Here is a table of points, one per row:
[  6   3  -9  13  -2  35  11  -5 -13   8 -29  -3  18  -8 -30 -10   1   2
  -3  36 -32  12   0  22 -14 -16 -11  48  -7  -3   1 -34  10  14  -1  32
 -15  46  -1  15 -11 -38  -1 -32  39   7 -43   5]
[-37  23   8 -17  -8  10   2  17   9   7  17  13 -12 -29 -33   9  34 -15
 -10  38  10 -11 -35   3  13  -3 -19  26  17  10 -16 -37 -53  -9  -2 -30
 -13 -29  47   0  -2 -14  25  11  16 -16 -18  11]
[ -2 -13  -7  12  -1   7  13   5   6  37  17   2  35 -21 -36  23 -11  12
   8  -6  17   7  10   2  33 -18  16   4  45  -8   1 -56  -4   9   2   2
  10 -45 -49  10  -2  17 -13   4  24  22   4 -11]
[ 34  -9   7  33  21   4  45  26  10 -30  11 -29  -3  -9 -22 -38 -34   2
 -32  11 -14   1  -6 -28 -33 -29   0 -26  41  -8 -34 -11 -28  13  -4   0
 -14  36  23   2 -17  32  -2 -35 -29  -9  32 -17]
[-34  -9 -21   2  12  -7  24 -11 -22  -9  -9  45  -5   5  17  -3 -13 -46
   5 -15   3  70  47 -18 -11  40  25   7  -7  43  11 -24  18   5  33  10
  65  -4  38  -1  12  22  -7  15 -15 -68 -11 -27]
[ 29  12  -6 -42  25   3  -9 -28   8  36  -6   0 -42 -37   2 -19  39   7
 -23   9  35   2  34  29  31   2  -4 -25 -31   5   6  32 -33  19 -23   8
  -2 -23 -40  31   7  -5  22 -33  -2 -24  40 -32]
[ 23  14 -14   7  -9  24  30   2   4  34   4  21  38  -9  32  -5  -2   5
 -26  -6  10  -4  32  -2  -6 -35 -10  -2 -19  -1 -20  31  45   1  -3 -30
 -30  -3  11  -1  -5  29  28  10 -41  17 -40 -27]
[ 18   2 -10 -26 -26   6  11  -5   2  -6  45 -14  28  12  -6 -25  46  13
   8  28  13  13  17   3 -16  25  -7  22  30 -24  -3  37   1   3  31 -22
  12   8   3   4 -18   5  -1  50  42  20   6  -2]
[-18 -29 -24 -47   4  -9  28  -1 -44 -21 -21  36 -29  21  30 -39 -27 -26
 -17 -26  22  24 -39   2 -12  34  10   9  42  46  21 -30  30  -9   5  11
   4 -20 -19 -22 -11 -24 -17   6 -19 -17 -19   1]
[ 22 -16 -19 -40 -10 -18  -1 -13   2 -33 -26   9  40  34 -23 -23 -36   4
  -7  31 -18  -1 -18   2  32  -5  16  -8 -51 -11  34 -10 -26  18 -12 -22
  14   0  42 -18  -2  -6  25 -14  19  19   9   2]
[-34  37 -10  21 -11 -37 -35 -25  24 -31  26  21 -37  -9 -35 -14  18  26
  19 -33  23 -34  26  14   4 -34 -18 -20   8  -8  22 -21  35 -26 -13  16
   4  35  21   6 -35  10  23 -12   1  -4  12  14]
[ 28   3 -10   3   7   9 -22  25  24   7 -27  -5  31  15   5 -15 -20 -19
  19   6  24   1  27  -4  35  -2 -29  -6  21  21  42  23 -36   6  10 -35
  -1  60 -20 -25  19 -17 -21   8 -11  10 -25   8]
[  4   8  -6 -38 -17 -22  -8  14  25   8 -16 -11  21  26   8 -23 -12  -6
  -3   6 -39  -4  26  -9  26 -22 -13  40 -29   5 -21  26 -18 -26  20 -11
  26  -8 -30 -27   0  36 -35 -53  35  -2 -18  24]
[-15 -16  18  14  23  -5  -5 -24   8   8 -30   5  43   3 -24 -36  37  -7
   6  -4 -21  -3 -32 -13  37  37  -4 -21 -27  -7 -19 -13  49   9 -12   1
 -26  12 -26  28  18  42 -17  22 -32  -7  26  46]
[ 12  -5  -2  30   6 -12  29   4   3  43 -13 -23 -15 -15 -10  -3  -9   7
  12 -20 -35 -10 -20   7  -5   7   4 -28 -25  18  -6   9 -23 -15  46  -5
   1 -21 -14  34 -27 -40  18  32 -32   9  24  40]
[ 16  19  -2  26  22 -27 -21 -18  -9 -10 -13  35  -7  27 -26 -20  -5 -12
 -24 -35  25  17 -20 -29 -21  16   9  36  -4  17  14  16   0  -3  17  19
  48 -25   1 -22  16 -48 -20  18 -17 -35 -16 -23]
[ 23   1   5   9 -20  -3 -16   8   3 -24  -7  15 -27  18  33 -21 -21  -3
  -1  40  26  10  23 -28 -21 -43   1  15   2  -6  23  19 -30   2   2  50
   8 -33 -30 -15  57  24 -10  41 -21 -31 -19  52]
[ 41 -34  25 -11 -22  11  18  14  -1  23  24 -13 -30  -1 -25  28 -27  10
  -6 -25  30   4  30  -3  33  20   3 -30 -30  -8 -53 -28  36 -23  -1  25
  -4   4  30 -43  38 -47  19 -19  24  -6   0  -1]
[ 40  17   5 -16  25   7 -25 -27  16  33  -3 -20  -8  10  48  31 -10  20
   4 -13  -5  -3   1   8 -30  21 -18  42   1 -18 -28 -29   0  28  -1 -31
  -4 -26  12  -6   1  39  34  -1 -27  -3 -27  11]
[-20   5  -1 -13 -21   8  33   8  28 -29   8  11 -11 -20  47  21  27  11
   3  -9   0  14 -42   2  -6  -1 -17  22  17  -6   9   8   4   6 -31 -42
   7 -21  22  30  21 -20  26 -11  38  -7  31   1]
[-31  34 -21  18  -5 -18  -7 -38 -19  27   1  -6  32 -21  33   7 -27   0
   2 -24 -19   9 -10 -13  15  23   0 -30 -18 -23 -29   0 -43 -35 -28  -8
 -24  26 -15  20 -17 -33 -41  22   6 -15  21  23]
[-13 -78 -34  18  33 -10 -28 -25  -7  13 -13  -3 -21 -31  15  36  24 -35
   4  33  29 -46 -14 -68 -29  29  80   5 -18  37 -18  26  16 -17 -24  11
   5  27 -11  30  11  21 -11   2  15  21 -27  24]
[  4  21 -12   0  -1  32 -14 -18   0  21  47 -22 -10  20  11  31   3  -5
   4   3  -4   0 -55 -11  28  -3 -13 -55  -5   0  19  -6   4  13  21  15
   0   0 -31  -1 -20  10  -4  -4  28   3 -51 -29]
[ 29   9  50   8 -54 -50 -49  38 -48 -11 -43 -25  -9   8  33 -19  27  10
  80  -4  11 -24   4  22 -21 -23  10 -11 -12 -18   6 -24  11 -65 -33  11
   7   5  10  22 -43  10   6  -9 -31   4  -4 -75]
[ 15   0  -7  47   3   5 -15 -10  -4 -36 -24  24 -47  19 -27  -7 -13   5
  -6  27 -34   6  29   0 -14  10 -14 -40 -27   5  25  -9 -22   7  29 -49
 -10 -15  -4 -20  38  27 -30 -31   9  23   5 -11]
[  6  -5 -11 -32  -6   2 -14   7  -5   8  33 -13  23 -37 -32  32  30 -20
  -4  29 -45   4   9   7 -44 -14  -7  13  18  -4  41 -24  22  12 -30 -32
   1 -25  -7 -46  -5 -34 -22   3 -26   0  11  16]
[-33   0  -8  23  32  19  11   6  -2  40 -30  -9 -18  40  33 -27  32  -1
  -5  27 -30 -20 -22  18  32  -7  36 -22  41 -36 -19  26  27  14 -10  11
  -1  17  46 -44  21  16 -32  27   4  17  34 -16]
[-18  13   7  21   1  12  -6  -2  -9 -20 -27 -18  30 -37   1  30  -6   4
  -4   1   0   6   5  -3  32   0   6  -2  31  13  -4  47   5  -1  -1   9
 -14 -34 -15 -58 -25   2  54   1  26   6  -1  -8]
[-27   1  12 -32  20  33   3  -3   0 -10  -1 -18  -1  52 -40  -3   1  15
   5 -17  -5   5   7   2 -32 -20  10 -12  32 -27 -36  39  -5   9 -16 -30
   3  -2 -11  41   7 -18  31 -33 -37  -4 -43   7]
[-28  17   8   2  10 -11  10   0  22 -25  15   2  18  29  17  41  21   1
  -6  21  32 -16  40   4   1  11 -34  -2  26   0  36 -22  25 -11   2  46
 -24  -7  26  33  -8 -30  12 -40 -14  10  32  12]
[-34  48  30 -27 -37  -4  -3  29  29  -8  -8  -7 -40  -7  -7  33 -48   5
 -15  30  35  -5 -25   6   0  18   4  28 -13 -14 -26  23  39  47  32 -23
  10  34 -29  28 -10   0 -36  28  -9  31  11   1]
[ 11 -11   7  36  -7  21  -7   6  -7 -48  38 -10  23 -27  43 -12  -9  -6
 -23 -41 -37 -11  10  19  38 -25   2  12  -2  13   2   4  11   7   2  -2
   7  -8   4  46   8 -29 -10   5  28  15  18  -1]
[ 31  -6   5 -42  15  23   6 -24  11 -26 -11  -6   6 -32 -36  39 -32  10
   7 -43  -1  -2 -35  18 -33 -10  -1   2  21   0  10  39 -28 -12  13  47
 -20 -19  40   3   2  45 -23   8   3  -2  29 -11]
[-33 -23  -1  15  16 -14  36  -5   6 -14  34   6   0 -15  31   0  37  -4
  12 -31 -20  -7 -17  15 -35   0  -7  11 -44  -7 -26 -29 -45  22  26  36
 -13  37 -39 -32  -1 -19  12  19 -30  27  19   0]
[-16 -31  48  23 -19 -23 -25  74 -53  41  39   6 -15  29 -26   1 -15  34
  20 -25  14  -4  12  24  -8  18  -5  -4 -25   3  35   1   6 -12 -50  13
 -17  19  13  -3 -18  36  17  -9  34 -11   1  -7]
There is one direction along which these points spread out most. Take the direction at right angles to it along which they spread out most. Go by this last direction. How far along it is each point below, from 0 to 99? The average is 50, and the first point in the table lies past the average. One standard deviation of the points above along it is 16.
[ 11 -11   7  36  -7  21  -7   6  -7 -48  38 -10  23 -27  43 -12  -9  -6
 -23 -41 -37 -11  10  19  38 -25   2  12  -2  13   2   4  11   7   2  -2
   7  -8   4  46   8 -29 -10   5  28  15  18  -1] >> 59
[ 23  14 -14   7  -9  24  30   2   4  34   4  21  38  -9  32  -5  -2   5
 -26  -6  10  -4  32  -2  -6 -35 -10  -2 -19  -1 -20  31  45   1  -3 -30
 -30  -3  11  -1  -5  29  28  10 -41  17 -40 -27] >> 58
[ 29  12  -6 -42  25   3  -9 -28   8  36  -6   0 -42 -37   2 -19  39   7
 -23   9  35   2  34  29  31   2  -4 -25 -31   5   6  32 -33  19 -23   8
  -2 -23 -40  31   7  -5  22 -33  -2 -24  40 -32] >> 55
[-33 -23  -1  15  16 -14  36  -5   6 -14  34   6   0 -15  31   0  37  -4
  12 -31 -20  -7 -17  15 -35   0  -7  11 -44  -7 -26 -29 -45  22  26  36
 -13  37 -39 -32  -1 -19  12  19 -30  27  19   0] >> 57
[-27   1  12 -32  20  33   3  -3   0 -10  -1 -18  -1  52 -40  -3   1  15
   5 -17  -5   5   7   2 -32 -20  10 -12  32 -27 -36  39  -5   9 -16 -30
   3  -2 -11  41   7 -18  31 -33 -37  -4 -43   7] >> 60
[ 41 -34  25 -11 -22  11  18  14  -1  23  24 -13 -30  -1 -25  28 -27  10
  -6 -25  30   4  30  -3  33  20   3 -30 -30  -8 -53 -28  36 -23  -1  25
  -4   4  30 -43  38 -47  19 -19  24  -6   0  -1] >> 40
[-13 -78 -34  18  33 -10 -28 -25  -7  13 -13  -3 -21 -31  15  36  24 -35
   4  33  29 -46 -14 -68 -29  29  80   5 -18  37 -18  26  16 -17 -24  11
   5  27 -11  30  11  21 -11   2  15  21 -27  24] >> 41
[-34  48  30 -27 -37  -4  -3  29  29  -8  -8  -7 -40  -7  -7  33 -48   5
 -15  30  35  -5 -25   6   0  18   4  28 -13 -14 -26  23  39  47  32 -23
  10  34 -29  28 -10   0 -36  28  -9  31  11   1] >> 64
[-34  -9 -21   2  12  -7  24 -11 -22  -9  -9  45  -5   5  17  -3 -13 -46
   5 -15   3  70  47 -18 -11  40  25   7  -7  43  11 -24  18   5  33  10
  65  -4  38  -1  12  22  -7  15 -15 -68 -11 -27] >> 17
[  6  -5 -11 -32  -6   2 -14   7  -5   8  33 -13  23 -37 -32  32  30 -20
  -4  29 -45   4   9   7 -44 -14  -7  13  18  -4  41 -24  22  12 -30 -32
   1 -25  -7 -46  -5 -34 -22   3 -26   0  11  16] >> 62
[-28  17   8   2  10 -11  10   0  22 -25  15   2  18  29  17  41  21   1
  -6  21  32 -16  40   4   1  11 -34  -2  26   0  36 -22  25 -11   2  46
 -24  -7  26  33  -8 -30  12 -40 -14  10  32  12] >> 47
[-18  13   7  21   1  12  -6  -2  -9 -20 -27 -18  30 -37   1  30  -6   4
  -4   1   0   6   5  -3  32   0   6  -2  31  13  -4  47   5  -1  -1   9
 -14 -34 -15 -58 -25   2  54   1  26   6  -1  -8] >> 61
